0: [142 153 145 119 114 107 130 125  89 115 132 110]
1: [144 179 128 146 147 162 177  78  95 128 142 144]
2: [129 178 122 114 161 114 214  69  98 137 153 134]
3: [187  21 196 205 108 121   0 119  74 116  58 180]
4: [147 127 110 168 121 128  94 135 140  99 157 138]
5: [113 163 148 119 148 145 129 162  88 125  89 154]
6: [115 185 102 177 112 128 150 129 163 117 160  99]
7: [109 140 147 123  88  74 106 101 113 154  66 137]
8: [147 170  96 173 126  74 163 110 152 115 155  94]
9: [113  52 113 106 109 141  53 125 138 110  89 117]
10: [172 199 104 207 104 117  99 167 101  59 170 130]
11: [152 143 120 160 120  91  69 134 169 113 128 157]
12: [113 172 159 157 128 167 150 145  66 128 152 173]
13: [181  13 193 210 106 125   0 116  65 125  52 194]
14: [109  34 119 165  61 151  75 119 143 129  95 164]
15: [162 105 168 165 165 123 139 138 144 115 166 158]
16: [130 106 129 109 138 135 106  97  88 144  68 157]
17: [144 116 120  89 128 130 178  98 145 154 113 123]
18: [128  97  73 132 130 102  72 150 201 120  96  97]
19: [137 119  97 125 122 158 111 121 116 125  77 140]
20: [192 109 124 163 169 111 144 124 160 126 166 132]
21: [170 142 139 196 101  92  48 165 123  90 139  77]
22: [136  96 137 140 136 118  97  96 122 120  97 128]
23: [157 139 103 145 131 113  89 119 112 103  99 123]
24: [ 75 188 121  99 101 174 211  67  98 144 126 185]
25: [135  92 103 126 116 156  64 140 143 115 107 111]
26: [107 129 157 113 138 141 156 116 122 143 150  86]
27: [108  72 120 108 123  89 116 136 178 159  97  71]
28: [141 126 100 160 142 105 105 138 128 121 104 135]
29: [122 117 104 100 125 127 150 115 117 142  70 155]
30: [138 143 101 112 148 137 192 104 163 146 128 136]
31: [ 91  47 111  63 115 120 138 116 133 152  43 113]
32: [126  94  89  34 159 123 119 107 131 130  86 108]
33: [146 116 168 151 127 143  77 154  97  86 152 108]
34: [188 129 130 109 208  53 103 123 136  99 142 157]
35: [134 133 167  99 197 123 200 120  88 139  91 176]
36: [ 66 123 145  85 104 152 157  85 120 165  98 107]
37: [154 133 163 107 150 117 173  98 111 152 168 127]
38: [ 84 111  92  81 110 154 190 156 118 151 160  98]
39: [124  99  84  86 103 131 210 107 179 182 111 107]
40: [160 147 110 160 139 123 148 105 141 127 155 101]
41: [164 117 148 147 136  75 111 139 172 134 170 135]
42: [134  83  92  31 157 122 121 110 141 128  79 104]
43: [111 103 116  86 138  65  98 100 183 130 145  88]
44: [148 159  81 158 120 172 126 131 157 113 156 160]
45: [124 106  93  87 102 135 209 111 176 180 121 111]
46: [187  91 151 129 150  77  85 194 107 104 142  62]
47: [130 128 100 102 138 106 175  90 126 135 135  91]
48: [112  89 125 102 136 129 151  68 152 166  99 116]
49: [127  88  69 132 133 101  68 150 197 124  95  97]
50: [150 138 158 121 156 108 168 159 117 149 142 156]
51: [156 177 160 147 139 143  97 177  97 135 207 180]
52: [153 115 164 154 122 139  73 148  96  87 153  96]
53: [ 95 106 151 120 103  82  68 130  90 120 137 151]
54: [103  37 117 160  70 151  73 121 143 130  92 164]
55: [191  69 174 126 150  57  63 123 145 117 123  95]
56: [154  78  84 109 133  59 122  85 205 155  71 121]
57: [113 157 140 113 155 199 146 177  77 106 133 181]
58: [114 111 107 117 119 138 100  89 190 114  98 119]
59: [127 198 127 132 115 141 149 107  39  91 147 132]
60: [107 167 135 125 144 150 130 165  97 126  87 148]
61: [125  84 127 102 141 111  80 117 215 119 124  76]
62: [164  64  98  96 147  68 113 103 217 133 106  91]
63: [150  71  81 118 138  59 110  82 199 161  70 118]
64: [ 85 115 128 137  93 181  88 185 110  95 106  91]
65: [161 151 112 154 137 136 157 109 132 127 164 111]
66: [132 104 130 177  82 124  90 102  87 122 145  89]
67: [149 148 139 133 137  92 218 100 124 141 102 147]
68: [ 93 179 136 119 124 127 140 120  90 103 135 145]
69: [115 176 110 133 124 124 172 122 151 143 141 144]
70: [124 194 123 118 125 138 221 102  82 131 174 127]
71: [128 187 159 197 132 160 162 126  95 134 149 169]
72: [112 192 178 179 109 136 193  96 131 189 229 153]
73: [142 125 111 118 131 150 141 120 159 141 144 144]
74: [116 133 131 100 112  74 102 166 144 145 136  70]
75: [110 142  90 125  95 101 112 176 193 171 142 135]
76: [ 92 189 109 145 110 159 208 130 147 143 119 192]
77: [110 197 150 135 129 122 185 147 123 135 159 159]
78: [182 111 131 190  95 118 101 109 108  99 149 119]
79: [ 81 118 124  73 130  92 149 126 136 122 122  86]
80: [169  61 190 162 150 120  72  97  94 154 112 205]
81: [118  72 117  88 129 136 115 116 149 159  69 135]
82: [165 175 166 151 144 137 101 174  96 136 206 183]
83: [120 190 189 188 109 134 186  92 129 178 225 154]
84: [ 66 130 143  81 101 153 167  83 122 169  95 105]
85: [124 161 123 140 122 134 121  85 119 117  90 154]
86: [163  59 185 169 139 121  79 103  94 160 115 213]
87: [119 128 114  83 172 103 108 147  80 132  56 123]
88: [ 80 153 128 130 103 143 230 104 127 170 112 141]
89: [139 148 139 126 139  88 223 106 123 145  99 141]
90: [114 197 146 150 131 137 164 106 106 133 155 149]

[157 140 109 151 131 109  90 122 109 106 108 116] 23 28 22 4 0
[111  52 111  97 116 145  48 119 147 112  80 120] 9 25 81 54 58
[129 154 146 165 126  79  49 167 122 117 147  76] 21 52 74 33 46
[128 153 154 158 123  75  50 166 118 118 144  81] 21 74 52 33 46
[ 88 181 129 121 125 132 137 118 101  98 138 134] 68 90 0 59 85
[155  71 209 111 139  79  51 113 131 133 100 144] 55 80 22 53 86
[130 170 145  80 147 149 140  95 112 121 162  88] 26 37 0 47 68
[200 111  97 136 157  99 124 142 167 113 149 115] 20 41 40 4 28
[131 156 127 132 108  79 152 129  70 107 186  67] 0 8 65 40 59
[ 84 104  98  83 112 189 154 174 158 136 116  95] 38 64 73 79 45
[122  86 122 110 136 114  81 116 209 118 129  77] 61 43 18 58 27
[133 168 149  82 143 141 131  92 116 118 166  81] 26 0 37 47 65
[119 170 114  89 168 102 181 130 113 150 137  97] 47 2 26 69 30
[116 187 140 156 132 136 120 131  90  94 144 137] 68 90 59 12 0
[130 127 162  97 199 119 194 120  92 143  89 172] 35 50 89 67 5
[157 123 167 166 156 128 124 186 120 106 174 146] 15 33 82 51 50
[ 99 206 139 145 121 147 177 112 107 142 158 149] 90 77 69 70 1
[114 196  82 143  97 141 150 132 129 143 167 149] 69 6 44 90 77
[124  78 127 104 133 112  86 112 208 127 125  70] 61 43 27 62 58
[ 84 105 126 129 106 181  89 185 108  96  99  95] 64 25 33 9 19
[ 84 133 127  71 131  94 143 123 138 125 119  91] 79 47 26 74 43
[138 147  80 150 117 170 124 124 150 108 162 149] 44 4 73 65 40
[110 160 136 116 146 197 137 181  85 100 123 171] 57 60 5 12 68
[134 150 121 146 113 195 130 189 147  95 153 141] 44 4 57 73 64
[109 187  94 173 110 119 166 120 164 114 164  95] 6 8 69 40 65
[129 118 112  77 170 101 112 143  83 135  58 123] 87 16 29 32 42
[150 116 119  93 134 126 178  92 146 155 107 125] 17 30 48 47 73
[ 91 176 119 131 120 155 159 142 104 112 140 144] 68 90 77 69 60
[125 109 132 174  77 128 102 107  93 130 146  79] 66 78 52 0 33
[121 108  91 108 118 145 154 133 148 118 134 120] 73 17 30 47 38
[144 151 107 112 153 130 178  97 168 145 140 139] 30 73 69 17 47
[136 118  97 125 123 153 110 111 124 127  78 144] 19 29 16 85 22
[129 150 133 126 105  79 161 123  80 116 177  77] 0 47 26 65 8
[129  93 134 136 135 123  93 104 128 118  91 128] 22 19 28 23 16
[159  71 152 144 163 106  99 124 102 125  82  94] 22 55 28 23 16
[152  73 169 126 143 136  67 165 159 139 118 109] 25 55 22 9 33
[103  87 111 113 123 145 125 124 159 145 148 119] 73 58 48 26 81
[103 147 141 125  87  79 107 102 119 161  72 142] 7 85 29 16 22
[133 165 107 124 137 140 185  63 174 146 158 116] 30 69 65 40 47
[137 123 116 122 122 146 137 129 168 137 141 145] 73 30 69 44 17
[106 148 135  90 150  84 122  90 125 114 107 100] 79 47 0 43 22
[126 124  97  90 134 112 181  96 135 138 132  83] 47 17 30 79 26
[140 119 111 166 132 129 103 143 146 104 167 139] 4 28 44 11 73
[116  98  90 105 120 141 146 126 146 125 128 119] 73 17 47 29 19
[ 98 156 107 161 106 174 171 129 127 157 107 185] 76 69 88 71 85
[162  86 190 169 132  70  37 146 145 134 115 126] 55 11 41 21 22
[118  96 132 105 133 129 149  67 153 168 103 118] 48 17 81 36 47
[117 108 137 107 145 141 106  94  74 147  70 152] 16 29 19 22 87
[166 134 141 148 118  51  36 117  94  55 158  61] 21 52 46 33 55
